Each path below is one point turned by a fixed rotation once a step. After each direction that follows a path, write how fast that rotation turns it, in degrees per step (0 if it stays still).
Each turn is a multiple of 5 degrees from 10 to 175, or 0.
Each row of a path follows its step; steps can be skipped.
Rotation 1:
step 0: [ 14.0  -9.6 -19.4   5.6  -2.1  -4.6  -0.9 -14.0  16.7 -13.9  -2.4  10.7
   6.3   7.1  12.0   4.2   1.4 -17.1  -1.5  -6.1  10.0   4.2  -8.6   5.8
  22.9  -4.4   4.0   4.3  -1.0 -46.1   6.0  20.7  16.9   6.8  31.1   9.8
  23.7   2.1   0.7  -0.4   7.2   3.5  -4.8]
step 7: [  3.5   8.1   7.2  -9.0 -19.6  30.1   3.2  -8.5 -15.8 -18.5 -13.6   0.7
   1.8 -19.1  18.4   0.8 -12.9 -11.5  14.0  13.9  -9.9  17.2   1.1   6.8
   0.7   7.0  11.0  -3.4  26.0   7.2 -17.4  22.1  -6.7 -13.9 -22.4   2.8
  -9.4 -19.3   4.8  10.1   5.2  -8.3 -10.9]
step 8: [ 10.6  -7.4  -3.9  14.8  20.0  10.9 -10.6   3.0   4.7 -25.0   4.1  23.8
   9.8 -20.2  13.8  15.9  -3.6  34.1  -5.6  12.5  -3.2  -0.5  -7.1   5.3
  30.0  10.9  -0.8  -9.3   2.4 -19.4  -1.5 -21.4  -2.2 -19.0  -4.5   1.4
 -12.4  -4.5  -3.3  -2.5  -2.7  10.4   1.2]
step 15: [-16.6  10.2   7.8 -15.8 -24.1  -4.7  -2.4   6.3 -15.8 -13.6  -9.3  17.2
  -0.4   0.1  -1.0 -10.1  17.4  -8.3   2.7 -12.5 -26.6  -7.9 -13.0 -20.6
   0.8 -14.8 -22.5 -11.3 -15.3   2.3 -19.6  12.2  -7.7   3.4 -16.1  19.5
  -1.2   3.2 -16.9   6.1  -3.7  23.3 -12.4]
step 26: [-11.3   6.9   6.1   1.4 -32.4  -9.5  -5.2  -4.6  -6.4  -9.6 -31.0   9.1
  -0.5 -29.3   9.2 -12.5  18.6 -11.7  -1.0 -18.3  -7.7  -2.9  -7.0  -5.7
   2.0 -16.7  -9.9   4.4   0.6 -10.7 -12.1 -16.6  21.9  -3.4 -23.3 -11.9
   3.9   3.7  25.1  10.2  -8.6  -3.3   4.4]
step 27: [ -4.8  14.1  -9.3 -21.9  23.6  -9.2 -15.7  -7.4  18.6 -22.9 -15.9  -9.7
   8.7 -33.9  -9.4  -5.0  -2.1  17.3  -2.9   6.0  -9.2  11.7   9.3  -5.2
 -16.9 -18.0  -4.4 -12.1  -6.8  -2.3 -25.3  -9.3  -2.3   5.4  -2.2   9.6
 -10.2  -7.5 -26.9  -1.7  -5.5  -1.0  -5.1]
step 29: [-12.7  -6.1  16.2  -1.9  11.2   7.7   8.4   9.0   0.4   3.3   7.1  16.4
  17.3 -30.7   3.6   8.5  -7.7  12.5   4.1  -1.7  23.0 -17.6   3.0  19.5
  24.6  10.1  -7.4 -17.6 -14.5 -21.1   6.1  15.6 -15.2 -13.0 -10.0  12.9
   5.9 -15.4 -18.0   1.6  -4.1  -2.7  20.8]
Speeds:
[ 0.0  5.3  3.3  5.0 -0.4 -0.1  5.9 -2.2 -3.4 -6.9 -0.6 -2.2  3.2  3.1
 -1.9  0.3 -2.8 -4.9  0.3 -2.2 -4.8 -2.2  4.9 -1.0 -2.8 -2.7 -3.4 -8.5
 -0.6  7.9 -6.0 -0.7 -3.4  2.4  5.4  2.9 -6.8  3.8 -5.1 -0.2  6.8 -5.8
 -0.4]  85
[ 1.9  1.4  0.9 -9.2  2.6  0.1  1.6 -2.8  6.0 -3.9 -5.2 -6.4 -2.7 -2.4
  0.6  1.1  2.0 -1.7 -5.6  4.2  3.5  9.5  8.8 -7.0  1.1  2.8  0.7 -4.4
  7.0  2.0  1.5 -0.1  5.6  1.6 -2.0  1.8 -2.7  0.3  3.7  5.0 -0.4 -1.5
  0.2]  70
[-6.9  8.4  0.5 -2.3  6.2  5.2 -2.7 -3.0 -1.4 -1.4  3.0 -3.9 -1.8  0.4
 -6.3  1.9  2.4  1.7  2.9  7.5 -0.2 -5.1  1.4  2.7 -0.8  9.2 -5.9 -1.7
 -0.8 -8.5  0.1 -6.3  1.6  0.0  4.6 -3.5  1.5 -0.6 -4.4  1.2 -2.3 -1.7
  3.1]  170
[  1.5  -4.8   4.6   1.8  -1.7  -0.5  -3.1  -0.4  -2.2  -7.3   3.8  -1.2
  -1.2   0.1  -3.2 -10.8  -2.4   2.7  -6.7   7.6  -1.0  -5.4   0.9  -5.9
  -5.7   5.4  -1.4   4.2   3.3   2.6  -2.5   7.5  -4.0   1.7  -2.9   1.2
   3.9  -5.2  -3.2   1.1   0.7   3.6   0.4]  85
[ -1.3  -4.5  -3.1   2.1  -5.7   5.5   2.7  -0.1   2.8   3.4   3.7   0.3
   7.6  -3.1  -1.3  -0.3  -3.6   2.2  -4.6   0.4   1.6   1.8   7.1  -3.0
   1.7   4.5   1.3  -4.1  -4.4  -3.4   5.4   0.9   2.5  -1.7   3.8  -7.1
   4.0   0.9  -3.1  -3.7   8.5  -0.6 -10.0]  35
[ 5.6 -7.2  5.3 -2.8  2.8 -2.4 -2.4 -1.4 -4.3  6.9  1.2 -8.7 -0.1 -4.1
 -4.0  6.1 -6.3 -0.4 10.8  3.5 -0.5  3.0 -1.6 -1.6 -2.1 -1.5 -5.7  2.0
 -2.2 -0.3 -4.8  2.2  2.7  3.2 -2.2  0.2 -1.7 -0.4 -2.6  2.1  2.8  1.5
 -6.5]  140
[ 3.1  1.3 -0.5  5.8  5.3 -6.6  0.3 -4.5  1.7 -5.1  3.0  1.4 -8.1  4.2
 -3.4  4.4 -4.9 -2.3 -4.3  5.2 -2.6  2.8 -2.8 -2.8  0.9 -6.2 -3.3  0.5
 -2.0 -5.8  7.4  0.9 -2.3 -1.7 -0.3 -4.2  2.5  6.5  6.1 -1.0  6.5  2.3
  0.8]  130
